128 stands for zero in the data rows.
In each game, the first row plays the second. By how much does the first row win? 15 means about a draw, 30 a big win and 0 a big loss. Wins can go round in a circle. Each row has two weighted sums of its numbers, A and B, taken from their middle values. A row wins by its A times the other's B, less its B times the other's A.
[ 90 191 117 216 125 129  94 133 110  85 124  82 130 128 120 125 139 120  83 160 153]
[176 113 133 121 150 142 151 121 134 126 151 155 149 123 135 106 130 129 151 125 145] >> 17
[180  88 180 114 154 135 177 100 176 146 123 155 105  98 175 145 126  90 133  79  69]
[114 125 102 151  73 114  82 154  89  94 122 102 118 139 101 130  98 142 116 163 161] >> 15
[ 94 143  98 163 119 157  91 114  92  92 157  63 145 134  96 112 128 138  99 176 131]
[ 90 142 105 156 122  91  97 132  96 118 116  89 104 108  92 128 122 154 129 153 133] >> 16
[103 145  90 126 138 146 100 143 108 152 122  92  95 123 101 121 124 148 155 131 150]
[119 147  83 154 120 127 103 129 109 103 143  69 112 113 100 120 128 120 115 153 150] >> 10
[ 66 189 124 161 121  45 109 138 173 112 117 148 101 130 157 102 138 133 116  96  97]
[116 128  94 103 123 155 121 126  98 111 123  82 133 119 105 133 112 132 125 174 136] >> 23
[104 138 109 121  57 120 138 158  99  94 157 133 155 154 110 132 110 167 100 166 182]
[169  90 156 102 157 153 241 112 167 161  97 165 141 116 161 123 100 105 127  95  80] >> 10
[160 106 105 174 167 201 161 116 130 140 150  98 147 140 124 111 143 137 108 156 128]
[115 125 103  89  91 111 116 166  84 128  51 142  60 158  84 152 117 157 163 134 176] >> 6
[193  88 154  96 167 180 193 105 162 179 132 175 171 121 178 151 127  99 140 109 117]
[162 114 131 116 164 157 167 112 170 157 133 170 146 108 159 126 134 109 150 111 100] >> 16
[112 131 121 122  94 160  94 138 102 115 130 117 116 134 114 113 133 146 145 105 120]
[120 144 172 112 108  79 115 123 135 106 107 157 124 129 119 135 133 108 118  97 126] >> 14
[121 111  69  52 128  78  70 172 105 174 108 116  54 136  93  91 120 152 204  94 152]
[187  82 131  84 151 178 153  93 155 165 125 122 156 105 148 174 101  87 150 121  85] >> 11
[103 150 119  75 119  76 106 161 103 156 112 145  89 162 104 126 108 143 183  99 152]
[212  91 154  88 142 209 199  92 194 203 117 187 140  88 205 127 119  82 149  62  94] >> 11
[148 129 167 113 181 150 174  79 177 162 133 160 130  73 176 141 103  84 137  92  88]
[108 154 120 145  77 118 103 190  93 102 159 119 131 148  97 147 118 137 109 159 175] >> 14
[ 82  95 102 121 126 132 133 136 121 121 127 139 160 137 111 124 125 148 127 125 129]
[114 136 116 174 118 151  89 156 114 115 202  83  79 111 104 115 127 137 108 162 104] >> 21
[157 110 166 107 142 129 176  96 184 176 116 179 133  93 174 161 124  71 153 105  96]
[104 170 117 185 145 154  96 167 132  99 149 101 130 149 125 127 134 117  77 144 121] >> 16
[110 141 187 133 119 112 107 138 133  97 133 109 132 111 108 118 147  93 108 138 110]
[123 138 114 182 141 152 134  99 143 129 185  97 138  78 149 129 131 106 119 146 124] >> 13
[156 114  99 127 122 142  80 167 100 158 119  97  84 136  73 135 130 164 175 110 141]
[117 161  94 150 127 115 122 143 138 158 121 135  88 115 117 115 124 136 154 109 126] >> 17
[139 133 176 115 134  99 167 143 164 131 104 178 162 135 155  72 134  89  99 111 126]
[121 131 148 147  98 112 129 141 106  79 144 141 172 169 126 149 134 135  82 191 172] >> 10
[155 110 156 143 172 124 106  93 135 112 136  98 140  45 139 148 126 105  96 137  86]
[114 140  92 143 109 153  92 158  99 131 121  59  87 144  83 116 120 134 151 124 146] >> 26
[102 125 111 125 191 125 110 128 114 118 129 125 104 135 111 139 136 164 124 120 126]
[112 139 128 142 117 119 132 117 109  88 158 117 162 146 131 138 129 140  87 183 183] >> 16
[108 154 114 126 155 161 120 115 157 170 124 133 119 115 139 112 192 130 125 102 133]
[119 170 113 124 142 130 120 145 115 123 111 135 121 139 104 124 149 137 122 135 160] >> 14
[125 157 117 122  80 126 102 125 103 102 112 135 128 143 110 161 138 142 149 174 131]
[141 143 208 133 135 103 134 129 188 121 144 167 115 103 165 149 126  95  98  65  68] >> 6
[122 117  65  99 139 165  84 176 113 180 120 102  77  94  80 145 111 154 217 100 106]
[114 185 119 143 148 101 144 127 155 148 120 163  98 115 168  86 148 179 114  90 135] >> 22
[108 112  92 116 147 127 102 168  88 138 127 115 101 133 110 137 111 166 181 124 149]
[110 137  98 131 173  78 150 149 102  98 151 165 160 177 122  93 135 127 118 184 187] >> 22
[112 118 113 127 122 136  83 139  99 128 142  77 110 117  80 115 117 163 157 132 149]
[149  74  83 101 134 153 106 153 121 202 115 118  81 119 107 143 130 157 205 117 141] >> 18
[156 119 158 165 162 115 156 106 183 146 143 168 121  95 176 173 124 124 115 140 107]
[203  47 172  79 161 207 190  87 165 190 145 137 184  91 186 165 130 110 132  82  74] >> 10
[175  78 181  98 124 160 139  92 152 138 173  67 146  94 142 165 127 116 161  93  65]
[127 105 145  68  72  88 141 176  85 112 118 185 164 191 108 160 136 164 148 153 205] >> 21
[131 197 142 113 154  73 146 130 178 139 109 169 109 177 175  70 143 123 112  68 134]
[111 154 102 146 127 115 116 116 112 117 119 105  89 140 114 108 124 139 111 154 159] >> 16
[127 134 126  80 117 104 127 146  99 140 113 153  97 154  99 133 157 147 178 130 143]
[102 133 110 155  80 116 104 124  74  86 110 125 162 158 106 141 146 134  89 165 149] >> 19
[156  80 160 111 140 177 193  83 181 182 153 150 141 110 189 173 149  98 120  95  73]
[105 124  96 134 121 139 100 153  71 123  67  89 114 132  94 126 126 151 164 133 121] >> 5
[126 146 143 117 109 105 131 141  96 100 131 142 166 151 134 127 146 139 130 140 166]
[163 119 168 129 148 131 162 129 174 165 144 162 142 125 168  83 121 117 132  89 133] >> 15
[ 74 133  94 160 125 134 110 129 102  94 152  75 120 129  95 120 135 129 106 177 150]
[135 116 116 141 131 145 110  97 127 140 143 127 141 133 127 107 121 106 119 106 113] >> 14
[120 119 135 151 154 143 176 112 158 152 140 152 146 117 158 110 116  96 115 149 123]
[105 142 144 141 172 121 126 117 149 114 125 134 130 125 148  90 116 115 111 118 129] >> 17
[ 69 150 144 158 143 120 109 118 127 106 144 138 117 130 129 109 143  65 116 110 116]
[119 120 131 167 150 141  98 129 113  91 150 107 138 155 112 131 121 130  95 161 122] >> 15
[ 95 147 119 112 101 129 108 139 106 142 102 118 110 149 108 159 140 150 190 106 124]
[119 126 145 141 146 144 153 144 138 138 124 122 104 121 129 117 145 127 140 112 130] >> 21
[170  82 146 103 168 163 196 104 176 185 132 164 147 108 171 134 129  89 132 110 115]
[182  78 170 119 140 147 183  80 178 173 132 168 143  97 178 148 106 104 133  91  73] >> 16
[103 126 106 140 145 124 111 152 101 137 115  93  81 138 103 114 142 141 141 117 165]
[122 116  83 168 122 154 120 111 112 110 149  85 130 124 104 112 132 121 137 158 128] >> 14
[115 133 109 148 121 137 109 129  91  98 133 105 142 147 103 118 126 116 146 137 150]
[188  57 234  85 179 177 167  81 178 164 140 153 131 114 170 156  91  87 127  91  88] >> 16
[108 163 115 128 101 139 130 120 109  88 162 146 139 173 123 126 121 128 112 148 169]
[115 101 108  78 150 130  83 193 101 194  75 112  47 132  91 135 106 141 184 104 128] >> 16
[140 123 165 148 106 145 128 108 136  99 167 116 168 119 128 139 128  99  97 145 104]
[140 132 105 126 148 155 165 146 127 150 136 121 150 143 131 102 129 131 119 104 159] >> 13
[122 186 146 133 125  39 125 162 165 124  69 160  87 143 149  90 173 152 130  70 123]
[103 138  90 164 126 135  76 131 102  93 122  66 106 105  91 136 152 145 114 167 118] >> 15
[103 137 146 116  78 113 125 154  85 128 138 126 119 185  78 120 124 141 160 140 178]
[111 142 105 150 103 148  74 110 113 103 135  71  80 132 107 120 122 149 116 126 165] >> 5
[125 103 169 111 125 112 111 116 128  86 137 132 160 124 112 154 124 103 114 127  74]
[111 141 155 142  60 129 106 127 108 106 110  94 146 136 109 137  94 136 122 177 138] >> 26
[173  74 209  85 166 146 168  89 179 166 145 167 151  53 177 196 102 108 124  69  56]
[110 116  77  86 124 121  93 142  91 151 115  89  93 120  84 147 105 161 192 118 160] >> 1
[ 65 216 155 166 110  55 120 134 154 104 104 134  91 147 160  87 119 135  83  98 154]
[108 118 108 105 117 128  74 170 112 154 117 133  83 139  88 137 134 160 175 102 132] >> 18
[119 113 144 139 127 141 160 139 134 137 131 156 150 140 163 202 112 132 112 146 117]
[193 110 151 124 141 158 156  77 178 161 155 147 159  73 154 189 122 114 149 100  75] >> 13
[133 122 108 119 130 161 122 126 122 119 138 128 157 128 115 132 136 139 110 150 119]
[161  95 195 111 168 140 176  99 187 153 118 171 123  97 182 112 144  90 127  53  87] >> 11
[108 126 106  83  98 118 100 173  95 166  86 119  50 150  67 124 111 176 206  93 135]
[111 108  88 103 122 114  86 158  92 174 106  93  78 130  88 150  45 149 208 110 138] >> 1
[ 60 140 180  99 133 113 177 104 176 156 110 243 117 118 182 137 160 124 120  72  80]
[118 109 101 172 111 166  98 118 110 103 145 101 158 131 108 117 120 151  78 176 164] >> 25
[184 100 150 108 140 135 165 107 173 146 121 188 141 134 190 135 139 124 130  95 116]
[ 96 175 138 189 149  77 107 127 162  94  90 143 108 135 136 107 162 104  87 115 118] >> 14
[126 149  83 160 136 136 116 107 139 103 134 109 133 110 118 103 132 102  97 115 110]
[146  84 143 124 164 134 160  92 169 139 134 138 171 101 164 139 128 103 104 116  95] >> 15
[115 143 116  87  51  84 147 173  87 100 109 211 172 184 110 136 111 155 146 131 205]
[121 141 129 121  88  83 133 171 107 103 119 162 147 157 118 113 137 158 120 172 161] >> 14
[124 146 145 145  92 108 101 124 121 114 131 105 101 126 111 131 140 129 127 107  80]
[149 106 105  87  79 120 134 157  96 127 122 190 144 153 109 158 116 159 148 117 174] >> 15
[ 92  99  96 108 105  96 101 156  92 141 113 126  87 135 113 156 132 146 176 173 115]
[112 140 120 144 120 137 100 128 116 129 145  78 134 113 114 122 121 151 128 153 106] >> 17
[117 135 109 108 106 131 121 149 105 101 124 130 132 159 126 124 160 142 155 149 141]
[ 85 175 132 172 143  67  92 116 137 124 104 142  71 131 121 106 156 159 119 119 139] >> 14
[145 142 148 146 178 130 163  97 185 149 113 159 125 116 182 113 130 143 117  89 106]
[114 132  95 136  67  54 124 147  79  78 147 126 166 172 115 109 123 140 116 196 160] >> 25
[129 136 112 101 122 124 142 168  90 127 121 171 143 166  89 150 102 140 165 125 185]
[126  97 139  85 136 117 132 125 116 119 150 161 159 157 129 168 119 135 133 141 112] >> 22
[111 144 112 131 106 159 102 113 106 130 186 123  99 129 132 131 113 122 117 143 160]
[101 128 127 131 113  27 111 128  94  92 141 116 128 158  99 158 114 138 114 174 164] >> 13
[150  88 145  94 115 127 113 122 128 108 135 159 130  90 130 168 117 111 129 102  96]
[101 175 155 169 129  98 138 135 156 114  97 130 105 132 156 112 132 117  82 101 120] >> 15
[132 156  94 138 114 147 100 153 100 155 135  93 114 169 122 131 112 154 161 133 139]
[113 129  92 119 122 127  99 174  96 135 109  90 108 124 102 116 118 154 159 150 129] >> 10
[136 134 199 125  99 106 101  96 163 119 139 119 157  94 131 161 118 124 118 100 105]
[128 118 161 102 160 110 127 133 108 115 107 136 152 137 123 148 103 212 127 177 115] >> 15
[ 95 181 107 184 109 107 101 114 129  85 113  82  92 134 114  93 133 124  84 154 113]
[ 84 131 112 112  99 131 115 150  94  93 136 151 151 156 113 110 127 155 113 185 181] >> 11
[157  75 146 131 109 142 137 114 119 118 150 127 152 118 133 148 107 123 124 151 120]
[176 103 155  83 152 175 222 132 171 169 136 192 186 127 185 149 114  85 149 127 130] >> 13
[119 126 160 108 145  63 120 114 159 127 125 145 106 120 160 140 138 110 128  84  94]
[110 137 105 160 145 139  92 128 111 119 120  74 117 139 113 129 159 135 123 142 142] >> 12
[106 149 150 159 156 108 120  89 140  86 136 125 110 145 131 129 133  99  99 115  96]
[107 133 120  99 121 132 101 146 105 115 118 111 107 136 100 132 125 121 144 161 139] >> 12
[140 123 165 121 175 138 154 120 180 151 148 157 125 143 181 130 139 108 130  99 116]
[ 95  99 137 157 103 104 132 136 103  64 106 138 173 149 130 164 151 141 120 167 154] >> 16
[106 157  98 187 111 133 106 119 108  85 127  93 143 131 111 124 112 209  61 190 125]
[158 106 163 114 166 128 143  93 155 163 129 159 136 114 237  93 134 109 130  82  84] >> 25
[116 122  95 138 136 143 119 125 112 159 111  87 103 107 107 144 136 151 148 110 132]
[118 166 149 135 140 118 129  81 164 122 117 137 119 114 154 107 143  97 100  84  95] >> 11
[115 125  61 126 104  75 104 157  95 152 126 130 117 142  84 140 109 156 149 150 162]
[137 118 114  82  96 128 119 184  98 149 103 138 115 150  84 147 123 152 185 122 159] >> 15
[ 88 169 111 160 110 102 130 125 155 150  88 108  79 130 143  80 137 115 111 122 128]
[122 135 156 138 134 116 117 206 137  95 137 139 149 103 140 128 117 128 124 124 102] >> 9
[116 205 178 172 122  89 142  77 151  98 112 135 131  96 155 136 125 131 100 119 108]
[194  34 163  85 164 183 178  96 171 185 121 166 137  91 151 170 149  90 143  94  79] >> 13
[109 127 118 131 109 116 116 161  94  97 152 109 130 154  97 118 118 152 150 159 154]
[187 114 127 126 174 124 140  93 154 145  96 145 125 148 158 120 134 120 130 116 118] >> 14
[148  70 169 101 127 110  88  81 156 122 130 150 120  67 152 188 132 101 155  89  49]
[110 117 111 171 124 136  86 128 105  89 118  68 124 122  91 134 118 135 128 167 123] >> 16
[122 141 100 152 104 117  99 139  96 129 139  87 129 144  90 130 113 151 197 158 147]
[110 130 115 131 104 103 147 157 105  98 155 145 170 159 115 103 146 146 103 162 163] >> 20
[123 126 139  98 120 132 106 140 110 137  99 139 119 122  91 150 155 154 128 113 144]
[203  65 126  89 182 192 226  84 180 187 126 153 157  87 205 151 117  81 146  97  99] >> 13
[204 130 135 130 133 143 179 115 191 201 106 174 130  91 213 118 154 109 138  71 105]
[ 89 131 120 148 123  83 111 147 107 115 120 125 125 136 114 127 114 150 123 124 139] >> 14
[ 95 104 137 142 123 143 107 104 145 113 145 134 127 148 141 112  98 128 132 110 117]
[143 117 178 108  91 100 126 109 103  67  98 144 183 141 114 149 141  95  92 172 139] >> 7
[176 108 169 118 162 160 196 131 160 183 123 184 185 128 178 122  88 165 130 111 146]
[101 125 111 135 112 118  52 162 105 125 112  90 212 125  84 106 114 118 151 112 126] >> 15
[118 108 130  85 138 106 102 128 107 141 114 125  96 127 105 151 106 159 154 113 136]
[106 145 100 155 139 174 112 125 133 129 145  98 106 141 120 101 131 124 109 146 141] >> 11
[113 133  75 134 104  74  95 143  88 133 131  88  96 126  89 157 126 139 149 138 141]
[167  90 255  87 120 110 123  93 164 121 121 162 128 108 157 182 145  84 123  89  65] >> 17
[159 108 188 111 124 100 123 103 160  91 125 154 163 108 157 146 112 115 113  94  55]
[117 135 104 110 144 125 102 157  89 138 134 114  84 130  88 134 116 142 146 140 144] >> 18
[175  48 209  35 134 104 139  77 188 137 118 170 148  49 179 216 122  73 162  44  30]
[109 104  99 113 116 147 107 175  81 143 113 109  96 148  88 112 120 148 172  93 139] >> 13
[159  87 173  91 161 121 161  97 176 182 122 165 147 112 184 138 124  98 131  72 105]
[107 145 112 132 105 121  91 146  96 126 147 113 127 162  96 156 135 143 125 161 166] >> 15
[131 104 104 125 136 127  79 140 101 127  91  56  55 119  92 140 110 136 153 108 121]
[126 153 113 101 119  80 121 142 105 105 128 134 130 136  99 138 115 163 143 137 145] >> 17
[ 96 132 128 142 133  88 112 167 135 118 111 140 114 127 142 122 137  93 137 131 164]
[206  84 158  86 155 149 194  86 193 196 131 187 139  67 194 138 121  83 144  82  88] >> 12
[101 159  86 149 115 116 101 164 120 168  96 109 109 116 103 125 152 157 171 110 105]
[117  95 138 124 100  90 131 151  95 116 105 158 160 139 127 138 111 148 146 157 180] >> 15
[110 157 119 212 136 131 115  38 128 114 139  92 125 111 143  34 125  76  92 147 121]
[ 92 185 143 182 119  82 133 138 154 102 109 138  95 131 145 103 127 119  98 120 150] >> 16
[ 97 126  87 105 107 145  89 170  95 135 113 126  81 153  97 137 105 159 179 114 130]
[147 124 133 119 144 144 116 142 160 156 131 157 136  79 145 128 142 129 127  95  97] >> 12
[110 116 140 203 108 124  94  76 136 104 121 102 126  86 137 164 121  99  88 155 126]
[ 96 105 113 146 116 121 118 108  93  77 143 105 168 148 117 128 123 141  94 200 131] >> 10
[130 139 139 133 124 133 127 104 133 141 161 127 139 122 123 131 109 133 142 109  99]
[144 124 162 106 150  91 146  73 158 127 143 140 169  99 154 169 129  85  95 119  90] >> 18
[113 124 105 132 137 127  96 149 111 131 130  98 130 126 113 133 127 129 134 130 102]
[153 156 116 136 139 130 154 135 147 145 117 154  90 101 152 120 137 121 114  88 137] >> 16
[120 129  99 110 119 100 111 167 108 123 110 118 100 140 101 130 152 139 151 148 127]
[111 175 152 169 143  84  99 114 160 116 119 135 104 133 143  85 157 108 104  96 126] >> 15
[112 153 112 146 154 145 152 112 161 145 135 133 118 144 181  90 154 114 117 157 157]
[130 165 152 156 140 137 129 100 150  96 142 133 132 122 146 114 152 113  86 141  91] >> 10
[127 161 129 159 116 142  99 140 104 100 137  75 131 133 110 122 105  94 107 153 176]
[ 95 124 108 136 111 142  97 145  94 113 138  91 115 136  97 121 108 133 133 145 152] >> 20
[117 150 148 156 129  99 139 132 140  73 121 138 140 148 124 116 145 171 122 153 120]
[ 84 177 136 173 122 118  89 118 135  77 131 106 123 147  68 110 154 116 100 159 132] >> 15
[114 142 176 138 115 121 137 136 108 123 143 145 131 155 118 110 135 132 128 151 168]
[109  93 101 127  99 112 101 141  76 112 124  68 113 144 101  96 118 140 129 166 146] >> 20
[109 123  62 130 108 131  97 144 108  91 143  98  99 154 112  93  98 131 123 157 136]
[ 71 115 124 139 117 121 131 111 119 127 128  97 118 117 111 133  93 123 147 122 109] >> 29
[179  76 144  97 147 173 172  87 163 168 160 178 162  92 186 130 123 114 139  80 117]
[112 123 110 132 117 139 123 131 124 154 134 109 110 128 118 134 100 146 190 136 128] >> 14
[159 104 131 112 137 134 154 121 124  89 178 134 140 112 118 130 120 121 135 131 132]
[114  83  85  52 140 139  84 163 101 158  99 117  82  92  77 137 126 170 201  85 134] >> 5
[204  90 115 126 174 190 187  74 165 187 147 138 166 106 189 108 127 116 122 105 127]
[151 100 123  91 172 134 144  93 146 145 178 127  92 107 133 137 139 110 130 128  90] >> 16
[125 148 129 104 101  95 139 152 107 132 110 156 124 148 116 128 129 139 156 134 173]
[136 116 148  46 147  93 142 164  89 145  83 163 138 179 105 135 135 135 144 157 138] >> 15
[111 121  84 116 117 145  95 158  94 144 119  81 102 125  80 138 170 155 172 135 107]
[123 135 106 121 112 149 150 165 110 127 172 126 142 170 112 124 136 145 131 160 147] >> 20
[123 163 143 146 100 106 133 128 125 120  62 128 134 178 139 120 128 106 100 107 102]
[144 147  75 140 127 121 143 148 126 137 126 115 143 139 132 108 127 126 135 140 161] >> 18
[125 134  97 150 158 140 120 126 113 120 126  95 156 137  89 102 105 142 107 133 160]
[ 97 183  86 141 135 147  87 122  91 136 118  78  92 134  91 114 141 133 144 131 157] >> 10
[137 118  95  76 100  48 103 169  91 166 105 145 108 146 108 123 134 140 195 114 136]
[108 123 122 151 101 116 111 141  94  89 140 136 156 154 102 136 115 141 113 142 162] >> 15
[117 170 157 164 154  99 100 148 141 107  95  85 123 141 127 112 132  99 104 137 137]
[130 190 100 141 158 114 108 111 119 113 133 114 127 115 133 144 137 106 129  92 113] >> 23
[138 127 109 152 127 166 150  94 145 144 131 111 148 107 154 137 157 126 100 136 106]
[109  97 125 177 107 152 113 114  94  78 165  84 153 156  93 120 128 129  72 176 135] >> 15
[ 69 212 144 202 119  82  90 143 112  88 113 113 121 126 142 100 150 113  61 134 126]
[142 143 146 117 118 127 152 123 153 136 115 155 142 147 144 134 130 125 117 114 145] >> 14
[147 126 175 144  68 107 144 143 137 101 120 160 155 138 150 149 132 114  99 138 119]
[122 122 122 114  99 126 130 150  96  99 120 132 143 153  96  67 151 144 138 133 160] >> 17
[111 120  90 111 121 120  89 166  87 138 132 108  81 123  99 138 126 159 179 111 143]
[118 132 131 163 104 126 111 150 101  92 150  96 158 153 121 144 117 127  91 181 157] >> 9
[106 122 125 161 118 162  91 104 103  69 146  92 146 153 118 115 120 110  97 171 118]
[114 100 111  97  98  93 112 160 114 130 113 131 142 125 120 166 123 144 185 121 127] >> 19
[113 142  95 135 117 150 101 134 109 114 148  99 136 149 106 172 128 123 106 146 133]
[103 107  92 103 111 136 116 172  94 145 112 135 110 132  87 137 128 148 176 130 150] >> 16
[117 128  85 159 127 163 114 122 117 160 140  81  96 137 105  97 145 136 114 110 147]
[143 147 157 131 140 155 169 100 151 124 139 146 173 107 138 130 121 123 106  91 128] >> 22
[ 94 145 124 137 100 141 103 135  90  79 140 105 159 144  96 107 110 131  98 185 134]
[116 151 133 146 130 132 113 105 132 111 153  80 119 116 128 139 127 118 109 145  84] >> 14
[109 127 103 129 114 142  94 142  99  90 118 101 113 134  85 126 125 147 143 156 136]
[ 91 243 170 185 118  73 131 124 192 102  70 123  91 125 160  82 119 100 102 107 117] >> 11
[ 71 194 141 189 142  86 104 134 155  80 116 104  94 127 142  53 165 119  56 144 131]
[116 130 156 132  82 103 142 141 129  66 148 135 174 133 136 142 143 129  99 160 153] >> 9
[ 97 147 120 192 105 142 115 108 102  76 160  90 163 120 112 136 107 119  66 184 142]
[111 136 105 153  78 129 103 160 104  95 135 103 125 132  98 129 133 126 111 180 156] >> 14
[130 136 147 102  72  96 116 133  78  76 119 192 179 154 129 153  79 130 121 174 178]
[102 197 128 197 147 142 117 110  91  60 152  86 198 151 112 125 139 156  46 204 147] >> 2
[ 63 163  93 108 121  91  93 157 107 168 104 124 110 114  99 125 133 162 191 106 145]
[128 121 115 124  91 121  91 159  89 101 129 139 125 123 109 113 112 136 140 166 144] >> 6
[191  56 163  87 170 200 201  99 191 194 143 181 173  86 181 144 132  98 143  84  80]
[ 98 178 137 176 142 130 118 101 144 107 141 106  98 110 139  92 129 146  97 145  99] >> 20
[109 156 122 116  89  99 111 165  85  99 142 149 173 172 113 234 130 159 125 182 197]
[198  53 171  64 130 198 180  89 187 188 140 174 147 118 184 177 126  91 139  82  68] >> 18
[109 152 114 128  72 115 113 141  87  72 151 139 168 147 105 118 134 145 104 173 138]
[167 128 100 110 120 143 141 167 112 137  87 125 132 157  91 127 153 150 146 153 161] >> 14
[199  90 142 112 159 168 194  90 188 208 142 175 127  87 186 117 124 102 118  92  38]
[118 102  88  91  95  89 100 149  82 170  93 151  90 136  82 167 121 176 201 111 168] >> 6
[140  88 163 137 170 149 139 108 158 122 141 133 157  98 147 141 149 114 124 106  95]
[135 120 115 174 155 142 157 120 130 132 124 119 167 129 127 127 123 139 113 165 158] >> 14
[118 123  89 150 118 155 114 165 121 152  93  92  69 129 104 119 121 163 155 135 122]
[115 159 136 194 109 130 100 123  98  76 138  92 149 132 119 106 142 119  75 178 157] >> 9
[ 97 164 126 144 107  79 133 124 148 128 130 121  81 139 143 138 139 117 115 109 155]
[115 119  99 122 108 140 125 170  90 101 148 103 101 145  94 118 108 131 149 160 141] >> 12
[108 123 116 115  68 102 129 151  94  97 209 154 145 171  99 155 123 146 146 157 172]
[113 145 142 120 127 119 131 133 153 147 120 117 104 116 153 119 135 133 131 106 126] >> 13
[131 166 139 161 153 118 117  98 149 107 127 122  94  94 155 124 145  97  96 166 106]
[107 187 140 196 127 129 112 116 105  80 131  94 134 144 122 146 149 137  82 196 151] >> 11
[196  85 185 150 129 144 150 105 154 137 158 144 165  93 156 150 123 119 106 119 107]
[ 89 135 100 155 131 126  73 141 103 106 131  71 111 126 111 130 139 143 121 132 105] >> 14
[115 122 154 149 156 135 126 127 161 126  95 134 140 103 155 147 147 109 107 113  87]
[132 126  59  74  92  83 152 152 102 120  98 182 147 182  79 119 125 153 147 148 181] >> 16
[135 149 118 128 154  85 119 121 152 143 119 141 115 104 155 105 135 119 130 105 135]
[102 139 115 126 120 144 108 152 113 141 137 129  99 121  94 115 112 134 105 127 100] >> 11
[171  85 142 167 164 160 162  68 170 158 139 140 132 101 168 111 141  96 120 119 115]
[163 124 160 113 175 160 171 105 165 139 126 155 152 128 173 137 123 135 119 112 123] >> 14
[131 108  76  49 107 123 124 166  99 169 116 142  93 101  85 146 114 152 218  91 144]
[128 132 106  90 111 113 140 174 103 141 115 162 106 169 101 132 131 155 174 138 169] >> 20
[150 141 150 155 194 151 155  67 155 144 125 131 127  82 163 112 112  98 111 107 115]
[127 108 159  64  66  95 145 170  97  93 110 191 145 175 101 156 136 143 157 118 182] >> 19
[236  39 149  78 188 219 227  85 176 213 154 181 152  84 197 158 116  85 141  94  76]
[119 145 120  99  87  89 114 144 100 128 123 136  99 139  81 120 119 158 171 125 129] >> 16
[114 162 119 142 136 120 103 129 130 116 122  83 128 105 115 113 109 116 129 133 126]
[120 125 129 145  99 140 108 139 122 141 113 103 129 141 103 115 127 156 136 152 134] >> 11
[114 162 122 161 133 117 137  96 140 120 117 126 104 161 163  85 146 131 113 143 132]
[165  88 155 110 144 136 163  98 177 156 134 162 126  92 174 103 117 105 127 100 104] >> 14
[112 100  98 107 115 119 134 150  97 141 119 128 112 131  92 137 137 139 152 124 150]
[115 157 190 145  85 104 126 159 106 121 118 117 127 151 124  90 150 136 138 150 145] >> 19
[108 121  86  80 103 104  93 169 100 177  91 108  60 158  73 136 138 180 226 102 162]
[129 151 101 109 160 118 138 130 149 139 117 127  94 123 131 121 140 109 119  85  93] >> 15
[166  99 124 143 130 165 186 123 149 160 147 121 148 124 153 131 102 111 118 147 122]
[135 142 118 118 103  86 140 156 141 129  51 122 135 156 130 111 114 131 150 113 157] >> 19
